In the data rows, 500 means zero.
Some points, each followed by its number:
[843 865 841 808 758 690 612 551 491 450 432 404 388 372 360 353 388 349 376 365 381 388 382 369 395 377 370 383 396
 406 411 438] 0
[660 736 785 864 905 878 846 774 698 592 522 454 410 390 378 370 374 358 369 356 372 376 378 367 379 363 367 380 404
 405 414 436] 1
[453 420 404 398 408 395 408 430 505 574 662 691 659 582 528 502 503 509 565 591 586 587 565 499 495 452 422 418 422
 406 428 441] 2
[425 427 509 362 449 447 361 293 361 426 436 392 401 442 363 358 450 305 321 412 559 704 880 901 914 811 824 645 562
 479 491 517] 3
[437 426 419 409 392 374 399 403 388 362 372 418 410 350 377 379 345 315 350 379 362 348 371 386 373 385 459 506 619
 747 865 952] 4
[482 626 482 621 858 872 686 722 640 665 718 721 791 754 732 555 612 508 309 478 385 423 434 334 292 293 527 204 387
 279 424 573] 5
[388 440 428 399 393 376 360 370 435 433 478 622 649 759 797 830 822 795 736 621 531 485 463 360 408 435 375 373 401
 373 481 428] 6
[630 648 648 520 457 418 398 423 407 352 408 371 395 402 419 409 447 435 518 523 547 515 489 517 522 478 481 480 470
 444 446 471] 7
[445 427 397 410 406 377 392 405 406 423 443 521 600 711 806 884 944 913 860 743 653 547 480 411 409 382 370 375 391
 410 423 443] 8
[538 244 439 456 211 416 307 310 436 392 486 410 368 318 337 297 396 512 461 481 698 527 493 457 616 514 478 535 531
 621 672 552] 9
[529 605 606 637 633 673 607 590 529 556 514 547 630 635 651 560 561 480 523 511 418 383 414 385 374 315 429 394 351
 474 388 355] 10
[490 405 431 472 354 456 415 446 519 475 499 442 471 458 554 518 595 638 580 584 677 583 548 439 507 448 400 405 424
 421 423 431] 11
[285 420 419 513 315 462 471 492 553 496 619 562 551 389 389 506 369 448 436 327 521 569 444 636 469 638 638 608 506
 504 572 661] 12
[464 483 407 396 398 392 331 377 345 407 395 384 449 529 540 605 560 536 548 553 555 579 608 628 646 578 507 619 519
 547 489 477] 13
[329 414 474 415 380 290 335 208 485 399 374 474 386 546 610 631 582 546 463 444 374 470 506 267 342 656 519 565 753
 764 753 749] 14
[454 430 393 393 409 392 392 407 417 452 480 569 693 765 816 896 866 789 718 618 530 471 416 376 379 363 387 389 391
 371 409 437] 15
[445 520 399 373 530 393 445 481 342 375 420 512 569 657 806 586 638 604 501 495 380 385 488 500 508 272 700 487 583
 431 680 808] 16
[453 451 432 447 483 466 505 516 551 530 531 508 513 510 517 546 573 562 593 580 567 554 510 472 480 420 408 420 414
 404 432 423] 17
[516 202 498 334 412 534 444 412 435 317 560 724 583 795 990 821 811 781 717 500 275 319 452 589 337 316 427 449 458
 548 387 286] 18
[456 506 426 372 357 400 408 428 481 502 454 639 700 768 855 837 832 755 721 621 562 446 471 422 433 402 366 433 351
 399 438 431] 19
[484 473 390 423 466 369 366 375 353 401 321 336 398 345 391 307 375 369 309 328 409 358 417 381 428 498 545 590 685
 733 751 679] 20
[614 571 642 642 659 658 631 545 584 475 501 472 420 385 380 354 345 303 368 395 331 377 421 332 324 343 358 392 416
 356 426 438] 21
[410 456 481 462 418 500 555 556 637 573 688 604 497 547 588 593 544 614 638 597 602 565 527 584 539 375 383 451 413
 420 377 448] 22
[506 367 369 482 430 371 497 282 347 375 427 343 424 464 339 408 380 352 439 459 567 516 546 638 783 640 605 592 656
 587 484 399] 23
[446 400 360 407 428 288 392 377 493 466 448 476 511 629 591 538 566 620 528 588 554 592 579 536 455 423 383 458 500
 422 458 417] 24
[441 432 391 399 417 373 394 391 396 382 376 376 366 369 370 372 377 352 390 383 422 466 520 602 707 785 853 899 887
 828 764 696] 25
[456 419 402 396 416 392 432 478 528 575 633 638 628 646 651 695 752 744 734 670 589 498 425 406 383 378 370 384 396
 404 419 434] 26
[543 418 416 447 465 443 380 479 319 374 372 293 445 427 614 628 690 604 667 657 578 582 495 493 510 437 537 500 388
 528 464 443] 27
[396 457 420 443 373 391 429 418 460 378 385 403 425 438 555 688 666 623 539 418 431 426 414 465 436 541 537 592 557
 551 640 673] 28
[609 648 754 800 842 898 894 837 745 678 591 520 443 385 354 388 413 413 363 354 378 387 340 385 345 360 372 375 399
 403 468 489] 29
[454 415 404 418 428 394 417 393 435 493 550 641 767 842 865 803 813 750 748 735 694 649 633 564 518 506 420 411 422
 418 425 435] 30
[431 383 496 398 510 590 627 586 545 493 484 509 504 427 500 475 616 617 568 561 529 496 528 456 371 484 387 415 408
 438 482 482] 31
[456 434 424 395 400 395 367 403 375 435 484 581 673 748 751 719 678 636 648 591 562 527 490 449 414 379 334 408 396
 403 408 441] 32
[999 999 987 907 822 701 599 527 459 448 403 381 363 380 359 357 373 324 371 379 384 394 369 373 410 368 349 394 383
 408 429 427] 33
[453 434 422 402 402 377 393 387 412 413 436 476 543 608 673 712 723 721 727 713 696 653 582 506 452 414 396 400 394
 397 423 435] 34
[361 388 508 412 444 587 689 779 700 599 553 394 459 408 398 374 332 476 505 405 638 466 449 578 718 543 626 635 458
 447 548 443] 35
[392 394 444 387 379 438 448 470 389 346 415 322 427 468 454 517 532 683 700 699 770 665 635 687 784 682 676 690 535
 504 555 477] 36
[353 406 506 581 301 469 618 486 635 505 721 831 601 517 762 772 443 490 573 505 519 466 478 550 646 447 330 283 454
 312 339 300] 37
[771 835 841 790 743 631 577 522 475 462 435 401 408 395 368 366 381 341 359 368 371 377 380 365 370 357 380 385 386
 413 418 435] 38
[676 714 726 746 773 729 711 693 670 620 547 503 473 440 407 390 376 371 366 384 394 390 366 374 400 384 372 386 378
 410 430 435] 39
[448 444 429 460 473 498 569 630 695 728 766 768 741 695 642 573 514 454 423 408 396 382 376 379 373 386 373 384 389
 406 419 453] 40
[461 411 534 578 679 756 759 622 506 483 340 419 498 488 485 401 519 546 496 489 470 545 467 427 412 414 406 387 403
 468 383 397] 41
[517 585 578 624 619 632 621 587 536 517 470 429 388 392 339 371 367 359 367 359 395 369 372 385 354 373 370 390 375
 423 417 414] 42
[502 397 452 461 547 569 604 706 614 530 495 428 489 440 540 585 593 591 680 668 648 664 517 447 468 458 434 444 405
 481 521 494] 43
[430 422 401 366 426 399 368 395 401 352 326 363 354 374 352 398 351 343 424 366 426 576 695 817 764 694 617 561 510
 530 589 606] 44
[999 999 999 999 908 787 633 507 478 402 373 361 368 348 392 353 351 369 378 386 377 367 383 307 353 347 357 385 405
 404 447 452] 45
[209 385 309 408 417 367 270 247 443 495 457 576 131 420 366 504 368 265 382 459 477 465 640 494 783 882 815 678 837
 668 557 494] 46
[580 547 645 618 610 542 532 505 470 435 511 527 459 479 519 433 443 385 406 343 280 384 377 467 360 326 396 405 415
 488 436 409] 47
[466 519 523 625 727 833 989 999 999 999 858 764 717 646 564 508 453 441 382 379 410 397 374 367 370 393 367 391 374
 371 432 439] 48
[447 413 414 402 399 379 416 453 522 615 691 675 624 561 535 553 603 619 632 630 637 614 567 530 494 451 416 424 420
 400 423 441] 49
[481 468 414 390 422 360 447 409 485 537 608 609 661 609 609 516 569 569 520 506 491 462 453 382 350 393 327 386 412
 416 385 440] 50
[458 718 422 482 532 545 520 722 577 599 576 499 574 493 840 357 555 520 384 507 498 499 608 531 425 121 643 298 415
 096 439 750] 51
[429 491 469 454 406 498 356 372 297 395 347 321 384 441 406 364 497 476 622 697 564 456 502 473 401 413 640 541 471
 680 512 428] 52
[430 446 406 396 399 380 391 382 411 450 490 554 635 652 587 538 500 489 501 527 565 582 591 599 577 547 501 482 489
 443 464 467] 53
[438 438 398 399 399 377 410 379 417 442 487 556 671 781 879 910 913 836 770 681 636 579 508 465 451 401 397 404 410
 397 432 430] 54
[453 412 445 432 509 584 654 729 764 747 773 735 635 587 582 506 479 430 440 384 357 387 392 411 374 358 380 403 406
 438 437 424] 55
[832 705 659 518 477 470 436 460 457 440 446 452 344 428 329 421 371 455 305 436 388 350 352 359 318 385 360 308 409
 314 414 423] 56
[398 407 459 491 351 408 473 379 416 314 435 531 540 544 774 845 658 673 639 533 487 423 389 431 494 398 354 335 432
 355 384 389] 57
[466 504 523 658 703 785 892 869 791 779 671 584 517 433 435 370 367 345 348 379 357 384 367 371 364 381 404 436 367
 414 428 460] 58
[629 713 744 769 728 653 591 515 475 447 456 397 371 387 350 343 376 370 368 357 378 381 371 385 414 353 353 415 401
 428 418 461] 59
[404 491 364 410 434 362 379 368 408 410 354 359 311 472 620 648 845 785 771 746 733 781 667 784 821 702 670 596 566
 518 428 422] 60
[474 376 399 374 406 391 419 407 391 347 380 412 387 402 474 526 626 674 765 724 665 658 628 668 594 530 589 586 553
 582 514 465] 61
[465 380 409 401 424 406 436 381 389 381 419 500 574 702 807 722 697 599 653 690 679 746 785 735 619 572 504 467 441
 465 456 416] 62
[462 431 410 400 389 367 399 393 404 459 488 564 651 680 673 654 579 503 472 420 445 459 520 506 597 619 673 688 708
 707 650 652] 63
[477 401 425 396 409 395 385 403 392 465 499 523 514 510 429 423 444 469 488 540 571 622 632 642 621 570 544 528 508
 481 489 478] 64
[725 580 503 714 484 499 532 321 225 365 512 445 378 351 304 328 405 294 350 149 421 315 212 398 591 401 358 304 514
 429 479 443] 65
[420 451 410 427 378 378 425 446 456 553 613 739 771 884 887 804 787 700 600 482 478 433 427 395 350 377 383 406 405
 403 432 458] 66
[558 663 740 802 690 583 435 395 390 398 380 370 402 392 360 407 447 431 456 487 532 570 534 553 541 539 519 431 470
 455 438 458] 67
[511 381 393 423 476 428 460 600 514 596 685 643 711 670 681 640 570 486 466 454 448 429 329 348 394 354 390 396 378
 453 456 450] 68
[451 444 416 388 407 379 382 373 389 402 382 370 369 356 353 356 386 372 405 417 474 538 610 674 738 759 729 717 671
 625 566 553] 69
[378 305 415 302 283 402 408 539 336 433 375 367 574 560 268 360 327 320 265 458 252 479 437 396 406 724 683 920 797
 859 800 677] 70
[472 447 476 491 485 554 568 560 575 525 557 544 537 535 537 541 528 481 498 515 461 444 416 408 409 373 385 412 421
 413 404 450] 71
[480 553 494 405 374 409 354 329 282 369 308 290 362 350 356 357 221 279 432 365 394 329 563 458 688 774 850 900 795
 799 703 671] 72
[476 418 450 433 548 591 728 881 977 999 999 968 834 724 571 504 490 455 397 383 367 367 381 362 359 327 363 372 409
 411 461 466] 73
[468 426 452 412 361 372 375 386 371 329 404 397 394 336 360 382 329 347 368 341 386 417 354 388 424 484 591 676 836
 883 921 945] 74
[478 421 439 433 438 463 531 601 689 642 679 611 522 499 478 495 483 464 488 490 448 456 416 393 391 351 384 421 410
 374 409 418] 75
[423 686 489 362 498 407 518 649 874 815 765 566 460 639 450 408 705 689 613 586 482 703 445 472 629 436 512 440 420
 458 399 443] 76
[669 741 714 722 729 704 666 628 604 555 506 469 420 405 401 372 360 388 367 367 386 375 375 345 375 345 366 365 389
 414 434 443] 77
[447 424 394 402 402 371 401 392 382 380 376 378 372 384 413 433 508 529 564 610 632 621 645 642 654 616 582 557 519
 493 474 464] 78
[450 496 515 604 651 606 574 537 544 563 567 620 582 577 525 525 509 470 453 433 417 390 382 375 403 394 372 398 390
 378 423 426] 79
[451 574 634 692 749 709 549 417 413 351 330 341 360 364 381 386 355 437 453 478 532 519 577 472 564 533 533 513 539
 508 566 531] 80
[456 418 408 407 416 385 402 383 392 383 386 412 440 470 565 618 728 765 813 827 811 785 680 609 578 493 435 412 421
 411 430 424] 81
[525 426 608 522 359 430 530 597 512 643 870 922 999 836 840 832 402 533 417 364 446 490 228 359 305 420 484 292 493
 479 420 400] 82
[436 428 407 415 430 409 442 476 506 563 594 625 656 635 633 602 615 569 554 519 499 465 435 412 399 389 382 389 391
 404 420 441] 83
[417 422 435 460 363 396 432 384 438 425 525 674 705 695 788 747 586 543 548 488 441 414 413 404 447 368 353 349 408
 368 413 402] 84
[483 489 540 576 635 660 680 660 612 610 526 496 461 462 485 521 534 629 672 723 696 686 627 666 615 505 464 490 411
 485 469 437] 85
[999 999 867 789 646 512 549 458 426 449 412 398 391 377 391 313 407 396 358 397 393 407 402 370 317 403 335 364 427
 410 410 443] 86
[416 466 489 678 603 786 541 632 704 724 697 610 760 630 406 456 532 399 281 267 429 457 328 420 337 423 390 168 314
 388 249 417] 87
[465 623 720 433 746 853 714 744 648 561 768 630 615 658 435 473 326 456 467 291 358 293 620 295 383 253 454 374 303
 437 402 397] 88
[751 727 720 672 644 602 566 576 504 523 446 416 439 401 357 409 362 380 356 360 344 371 369 363 367 346 380 379 385
 376 421 434] 89
[512 412 451 435 414 427 450 476 583 478 698 724 707 714 715 721 661 553 583 515 437 468 418 371 325 300 383 442 422
 336 387 420] 90
[549 611 718 816 892 885 858 771 690 610 560 522 483 454 420 395 390 372 388 376 394 391 381 359 382 362 363 387 399
 402 420 426] 91
[462 400 363 431 519 339 560 552 648 588 440 432 423 570 463 375 382 522 371 490 433 543 506 491 344 366 312 412 490
 382 458 409] 92
[648 592 648 635 628 567 549 347 410 548 480 587 572 686 735 615 802 651 688 779 581 531 706 511 363 574 388 341 408
 433 481 476] 93
[978 961 927 834 737 652 599 553 477 434 422 370 384 369 377 364 360 372 376 361 394 375 332 370 397 359 391 408 398
 395 438 435] 94
[444 406 463 499 392 390 420 391 303 430 315 385 426 494 561 652 638 649 602 569 491 457 492 563 583 637 640 680 624
 610 536 527] 95
[409 444 412 415 383 380 373 423 389 471 426 446 440 543 521 643 644 627 656 562 621 565 601 694 639 685 619 557 478
 525 441 393] 96
[444 441 427 432 466 508 583 677 754 763 733 630 565 493 458 448 479 489 525 542 546 549 532 495 491 440 403 424 415
 416 427 448] 97
[454 439 484 549 650 685 742 704 681 614 604 600 641 662 680 681 666 602 573 524 478 438 421 398 396 363 374 396 400
 400 419 435] 98
[536 561 460 441 331 283 450 431 376 594 588 660 650 645 533 524 441 364 543 358 435 257 478 301 288 404 442 457 359
 450 309 396] 99
[442 429 398 412 415 370 400 390 398 373 369 368 378 365 374 355 392 398 456 531 589 607 579 546 608 669 723 779 784
 725 660 599] 100
[432 403 465 493 417 384 409 388 327 430 344 427 535 630 692 711 567 498 450 490 438 465 518 575 609 623 593 623 587
 617 550 571] 101
[490 470 425 379 414 352 447 343 376 388 388 329 399 355 411 341 470 600 616 652 620 558 503 403 401 507 468 563 628
 650 623 650] 102
[437 437 403 411 394 387 413 456 520 592 634 573 507 437 414 403 441 452 498 543 571 622 638 620 642 612 578 559 534
 509 492 481] 103
New points follow, each followed by the numbers of its three nearest points above, looking only along the 5 directions in which the numbered points spread most, smallest number first.
[464 428 447 423 367 341 369 397 376 403 471 528 609 613 676 711 620 627 561 511 524 527 467 490 512 541 538 498 529
 504 482 482] 24 53 101
[471 468 361 381 472 358 445 540 640 721 639 732 534 461 448 439 334 394 350 555 467 536 617 686 512 598 588 590 588
 536 519 486] 12 35 103
[420 448 441 454 502 646 788 857 766 826 713 734 713 720 738 743 686 648 606 577 477 433 391 421 423 311 339 425 327
 404 427 438] 5 40 98
[387 538 526 564 769 749 742 658 661 602 426 403 467 501 454 565 448 510 500 430 446 450 411 452 345 380 346 359 297
 326 448 518] 10 41 51
[434 407 415 419 442 481 545 663 746 861 894 948 925 810 671 532 492 417 395 381 368 416 375 361 376 393 392 380 404
 417 426 418] 40 55 82
[623 647 643 636 652 488 568 413 435 463 488 468 601 587 717 628 765 824 708 700 672 659 618 458 379 447 340 384 419
 421 354 450] 34 57 93
[419 436 420 451 489 530 534 589 615 616 597 544 551 520 502 537 611 622 644 653 666 682 601 552 512 471 445 383 406
 424 398 451] 22 43 76
[453 494 457 493 453 484 536 548 535 556 484 556 517 513 573 550 628 632 657 636 604 541 565 489 471 472 439 464 397
 412 437 441] 17 22 31
[463 417 336 384 410 327 356 400 406 393 459 381 418 395 454 527 592 793 818 949 816 813 671 683 619 612 558 518 534
 435 449 505] 60 61 81
[367 423 379 499 504 489 566 719 634 776 585 530 450 437 458 388 324 469 431 552 526 555 586 692 629 641 651 644 500
 577 609 568] 12 35 103
[280 461 398 312 481 380 298 426 610 587 517 621 643 668 556 649 525 474 667 527 503 562 466 493 364 393 374 345 302
 326 447 549] 2 50 83
[483 420 405 407 396 448 459 506 527 668 738 831 928 915 885 890 763 686 606 534 456 445 417 404 405 371 394 376 408
 365 427 420] 18 66 90
[503 342 454 435 331 403 331 361 415 362 434 374 388 363 370 335 368 438 444 461 671 698 804 820 906 821 722 629 525
 517 470 397] 3 23 44
[659 432 403 367 445 295 530 286 301 458 408 283 387 368 375 255 440 581 364 389 382 413 429 323 342 529 543 784 999
 999 920 865] 4 70 74
[433 463 456 389 394 396 381 355 374 373 456 370 374 506 478 530 639 729 796 821 902 947 981 997 869 633 547 547 414
 458 395 479] 36 60 81
[473 508 570 686 738 639 533 446 397 390 372 364 373 365 379 367 399 404 446 470 508 529 545 563 594 562 565 556 552
 522 503 497] 7 67 80
[449 384 412 383 397 423 469 508 644 744 900 969 962 818 726 584 556 474 403 401 397 366 406 392 365 420 377 388 392
 420 440 454] 40 68 82
[426 470 398 495 424 471 585 664 687 763 776 806 762 780 748 726 785 786 685 662 605 552 545 484 371 421 392 403 450
 387 430 481] 26 90 98
[451 406 549 542 615 668 586 575 579 621 680 715 655 720 712 664 654 543 514 491 468 419 440 409 367 378 407 380 419
 358 413 448] 51 68 98
[435 445 433 448 502 521 596 664 734 778 802 828 823 758 717 643 595 526 479 432 427 411 406 366 389 368 370 398 411
 403 413 429] 40 55 82
[451 444 379 353 386 382 371 421 381 308 397 367 351 390 393 385 476 546 689 809 808 755 693 662 633 648 662 589 665
 586 529 548] 36 61 78
[489 610 629 624 670 576 533 508 572 522 503 518 543 534 481 471 468 421 455 369 359 386 406 321 384 355 386 412 370
 426 399 474] 42 47 79
[461 439 403 390 425 344 408 366 386 380 374 348 384 383 393 365 459 497 546 645 677 714 692 662 632 632 557 545 523
 502 464 460] 23 64 78
[453 555 466 664 680 540 345 429 489 356 384 393 493 465 485 460 323 504 538 607 616 657 530 602 571 554 545 549 466
 400 432 393] 7 52 67
[480 484 543 546 626 659 677 663 625 605 556 581 587 601 642 655 657 619 594 544 511 457 449 386 384 394 367 361 383
 387 401 454] 10 51 98
[503 375 433 459 542 511 532 285 383 597 582 768 766 818 673 396 514 309 387 551 347 352 688 527 445 790 624 613 715
 751 786 728] 14 28 63
[434 431 394 399 414 373 383 369 359 410 392 394 366 366 377 404 486 538 645 707 751 730 701 634 590 570 531 517 475
 478 474 465] 36 61 78
[349 454 597 437 456 558 631 703 999 963 929 999 884 788 540 445 346 410 461 423 317 429 489 271 322 546 362 407 430
 425 599 496] 40 55 73
[480 445 409 434 423 387 407 386 402 394 389 386 380 358 366 347 367 364 388 409 442 478 509 653 780 874 965 999 999
 999 919 765] 25 70 72
[443 429 410 410 410 361 393 386 386 391 379 374 386 467 547 688 805 823 787 740 711 736 757 769 771 729 679 629 564
 508 489 485] 36 60 61
[442 435 393 410 393 385 397 400 463 504 544 599 656 690 683 654 586 523 458 438 427 421 468 469 525 521 589 606 623
 637 618 598] 16 28 63
[455 383 656 812 579 617 700 813 401 903 551 651 794 762 682 744 468 498 341 700 241 249 415 496 384 217 239 331 176
 341 382 583] 5 10 98
[515 392 639 335 416 427 346 273 300 575 582 610 646 560 545 542 547 229 449 333 479 336 553 329 244 330 576 406 354
 352 360 451] 50 83 99
[538 448 369 394 393 363 464 482 556 703 662 603 533 413 445 302 380 385 384 349 360 514 388 474 523 675 736 654 678
 617 551 706] 9 12 103
[465 498 512 604 696 730 772 726 670 596 553 499 480 447 432 406 393 368 384 383 373 382 383 358 391 373 381 395 392
 415 430 431] 39 58 88
[680 770 871 950 966 909 850 738 639 555 456 416 389 377 357 365 370 339 384 365 388 371 373 369 381 364 376 386 415
 396 423 426] 1 29 91
[476 466 451 462 587 587 627 605 575 594 539 543 516 537 557 426 485 402 393 437 378 341 446 380 355 333 407 331 388
 349 459 489] 51 71 79
[520 389 387 488 448 413 554 414 551 689 819 822 909 930 804 710 619 459 454 420 390 329 325 344 421 390 356 347 445
 408 382 373] 68 82 90
[365 494 381 509 493 491 687 677 769 804 769 755 640 654 565 425 413 405 450 348 345 426 305 423 381 425 430 368 339
 382 375 447] 40 55 87
[427 416 407 416 367 334 386 350 338 396 380 388 385 363 383 364 375 354 412 457 542 671 778 888 944 907 818 738 599
 523 486 490] 3 44 69
[333 432 440 477 352 402 445 418 453 347 400 399 398 356 392 469 389 467 489 443 554 616 586 708 664 832 867 889 769
 670 686 655] 46 69 100
[546 485 650 724 724 882 955 999 892 820 793 616 599 401 462 453 245 407 356 387 439 469 256 363 320 418 464 319 500
 415 431 409] 48 58 88
[473 407 463 377 409 372 342 320 392 357 435 435 438 479 574 687 800 869 948 971 852 839 734 621 539 478 522 417 453
 326 429 463] 60 62 81
[445 457 427 394 408 384 397 378 394 378 375 377 377 381 370 399 454 534 626 731 818 835 806 722 725 685 684 708 721
 700 707 657] 3 36 78
[542 608 643 614 564 450 429 388 401 386 386 382 399 404 414 408 476 456 510 521 551 559 557 536 545 489 479 475 459
 443 453 448] 7 52 67
[740 675 703 632 602 519 463 406 384 421 421 386 410 359 391 354 344 354 339 420 403 405 377 355 366 367 429 333 437
 364 424 453] 56 65 89
[472 451 400 394 409 355 422 374 382 384 385 345 390 349 377 327 387 395 374 383 375 385 385 357 378 469 559 724 905
 999 999 934] 4 70 74
[387 488 445 494 488 583 577 710 537 652 529 474 421 575 454 617 615 570 696 572 683 565 533 610 368 449 433 449 390
 552 400 359] 22 31 43
[456 360 547 663 521 622 752 757 528 652 312 357 420 455 486 622 538 570 557 667 469 460 464 527 469 391 299 372 301
 451 368 453] 31 41 43
[450 438 402 375 393 377 389 412 392 360 411 400 420 486 548 597 688 731 813 809 811 752 716 723 714 686 613 534 544
 468 434 443] 60 61 81
[422 409 343 446 416 345 342 370 365 382 391 403 505 545 658 699 727 817 790 781 729 724 690 716 696 698 693 682 580
 525 519 480] 60 61 62
[344 471 431 461 367 380 320 464 358 541 434 438 357 548 413 596 592 552 646 490 733 647 747 884 516 579 464 392 370
 558 412 298] 64 78 96
[540 524 613 632 728 839 865 862 776 707 670 542 445 416 387 335 386 290 335 339 407 362 360 407 392 395 424 357 440
 391 422 468] 29 58 91
[569 609 621 639 631 590 549 544 512 504 507 517 559 612 674 711 760 741 736 693 650 581 525 463 453 407 392 404 390
 411 421 434] 31 43 93
[614 596 637 628 614 535 461 398 401 465 501 495 524 506 525 482 514 510 457 536 468 472 431 355 388 381 421 359 427
 347 421 470] 10 47 79
[512 506 444 311 401 432 366 380 473 390 491 556 680 579 452 460 435 477 446 486 500 515 630 560 557 596 639 629 571
 610 503 456] 12 53 64
[921 908 805 767 538 508 520 404 411 357 379 435 320 331 369 346 303 345 381 321 349 356 375 390 469 453 386 347 383
 367 412 368] 38 56 86
[759 862 898 945 979 902 855 785 667 597 529 482 456 437 439 356 372 361 349 368 374 365 395 365 389 316 395 367 393
 369 423 458] 1 29 91
[447 561 659 752 664 655 586 438 425 289 363 407 364 360 487 550 457 486 532 558 585 534 529 521 564 451 397 365 428
 379 392 383] 7 41 67
[440 646 546 682 866 945 901 989 876 862 673 718 360 424 206 305 328 313 380 341 408 332 410 398 499 494 368 375 389
 356 484 375] 29 58 91
[441 432 416 430 498 568 683 744 665 554 439 391 374 373 390 405 436 457 488 536 571 604 627 628 632 619 583 578 547
 519 523 484] 35 85 103
[900 907 946 940 951 877 806 758 617 554 540 420 386 351 361 341 370 366 370 385 407 383 354 374 373 343 367 418 366
 469 428 473] 0 1 45
[439 449 410 377 373 384 377 410 405 363 412 416 447 547 626 582 631 569 597 651 672 670 658 690 663 619 567 501 526
 461 421 450] 13 61 96
[512 567 315 470 485 358 415 474 448 602 669 666 668 652 490 498 492 476 407 612 502 533 436 607 565 556 374 301 492
 435 516 333] 2 50 92
[711 721 697 539 504 514 467 514 475 516 581 554 530 531 477 388 387 389 400 451 416 375 393 412 374 419 346 422 438
 466 422 442] 42 47 56
[436 362 435 430 417 426 381 357 398 400 410 417 346 376 401 376 396 477 551 645 658 701 753 683 627 647 521 514 534
 444 433 469] 23 64 78
[480 520 551 633 709 809 930 969 993 942 835 728 632 523 455 424 392 369 383 364 378 387 381 364 383 382 371 374 387
 393 421 436] 48 58 88
[510 543 477 524 671 663 740 777 736 677 663 705 596 550 496 490 464 349 335 426 302 344 413 402 334 345 409 355 409
 402 443 520] 55 87 88
[747 812 743 655 541 452 454 447 470 499 502 479 499 485 464 451 436 407 418 399 393 393 374 369 389 368 379 385 408
 420 409 425] 47 56 89
[408 461 520 425 339 358 434 343 577 562 530 711 857 895 866 838 726 764 665 571 469 453 419 386 355 494 328 341 306
 376 531 495] 18 19 66
[460 441 432 509 563 636 682 658 607 583 577 568 560 567 530 513 487 460 438 419 407 400 379 377 399 376 371 386 391
 402 416 445] 51 71 79
[450 415 390 402 404 310 391 370 421 406 384 394 439 571 643 690 690 655 535 509 502 514 513 505 464 453 414 441 438
 413 443 434] 24 27 57
[587 784 795 999 871 947 809 687 674 542 494 422 514 448 288 353 383 402 336 217 374 462 292 443 286 448 447 228 251
 365 307 476] 1 29 91
[672 781 707 671 586 467 583 536 595 622 632 725 726 749 710 653 636 587 590 527 429 448 427 460 415 430 433 374 357
 413 400 461] 10 51 79
[450 414 357 396 400 349 372 390 399 419 479 502 618 686 696 723 616 608 582 689 691 752 698 681 591 528 452 427 435
 376 400 444] 24 34 62
[327 255 599 576 436 627 526 516 624 682 788 994 779 823 918 790 511 662 475 462 332 314 432 499 185 563 302 377 388
 245 389 472] 40 82 90
[439 431 409 407 415 398 412 438 483 532 589 698 809 860 877 855 768 685 589 508 479 426 399 373 391 370 372 383 399
 404 419 427] 18 19 66
[430 432 385 429 434 379 358 362 401 360 394 404 461 521 605 651 660 680 645 601 579 557 514 526 521 500 513 497 458
 435 438 437] 24 27 96
[688 746 664 645 603 527 447 408 432 438 424 421 312 379 363 405 370 333 363 398 371 355 377 314 373 378 362 351 413
 381 414 430] 56 65 89
[504 563 501 530 593 595 680 777 726 760 816 647 588 597 567 463 434 415 382 425 361 357 317 397 401 327 379 329 382
 433 356 352] 55 87 88
[482 521 541 626 711 780 749 745 655 658 597 540 541 543 455 433 369 377 387 378 379 378 379 383 393 355 316 458 369
 444 413 413] 39 58 88
[842 906 916 943 940 824 808 717 642 569 520 452 457 399 417 350 382 344 366 349 356 404 357 359 382 384 388 391 406
 393 396 478] 1 29 39
[444 434 407 407 422 422 488 559 688 793 902 949 945 872 761 639 554 468 425 401 386 402 384 361 382 359 370 381 395
 404 427 425] 40 68 82
[582 262 504 584 301 801 567 354 548 608 967 888 999 988 809 737 530 307 374 375 365 239 232 369 554 362 356 433 628
 399 201 309] 40 68 82
[531 613 652 708 648 588 482 447 460 469 496 478 533 501 443 453 473 439 394 374 412 421 367 378 365 388 385 319 369
 408 379 441] 42 47 89
[510 378 487 401 448 516 531 576 565 688 646 718 628 765 672 719 734 731 607 548 480 387 420 367 367 331 386 358 400
 397 472 450] 26 68 90
[453 438 407 428 446 478 560 653 749 824 840 824 777 711 683 661 622 588 550 543 495 475 448 411 402 394 392 394 393
 412 416 425] 37 40 68
[738 781 707 597 528 450 471 472 519 544 589 618 673 659 663 674 651 587 547 511 503 439 424 379 413 359 363 385 397
 423 432 405] 10 71 79
[455 442 452 493 544 554 675 715 816 831 856 834 754 634 600 505 448 407 382 385 383 382 376 360 408 393 349 384 409
 395 393 420] 40 55 87
[435 447 439 470 548 625 816 953 999 989 895 817 740 728 658 584 555 485 463 444 398 400 398 374 394 387 385 385 393
 409 418 443] 48 55 73
[440 440 416 405 398 365 388 384 387 393 374 364 363 364 365 375 404 402 474 550 666 802 875 902 904 838 788 770 720
 673 616 599] 3 44 69
[531 526 435 362 351 437 376 351 338 378 429 280 412 439 283 474 348 528 534 600 631 745 783 860 730 561 618 649 435
 338 371 504] 3 23 78
[459 458 393 401 475 390 407 457 354 373 393 384 394 375 450 347 365 361 350 377 358 361 417 401 438 367 635 677 870
 939 999 999] 4 70 74
[485 452 539 446 527 701 646 956 677 627 767 559 526 647 602 650 542 581 640 509 472 469 470 369 443 291 512 312 274
 394 378 410] 5 51 98
[451 419 383 432 410 349 410 353 368 373 385 378 382 432 358 396 400 463 521 588 670 710 746 777 790 677 559 544 470
 450 434 416] 3 23 78
[515 489 419 333 347 342 324 377 416 345 414 411 532 482 540 528 525 554 530 596 603 626 688 640 600 588 669 651 532
 591 478 446] 13 78 96
[431 432 409 408 401 399 457 540 614 611 575 507 442 395 360 385 383 375 389 392 439 474 501 539 585 590 610 619 614
 609 575 567] 12 35 103
[444 442 393 403 423 386 412 413 449 451 489 518 546 568 630 687 817 860 896 798 674 553 461 403 385 372 379 396 396
 407 420 434] 8 30 34
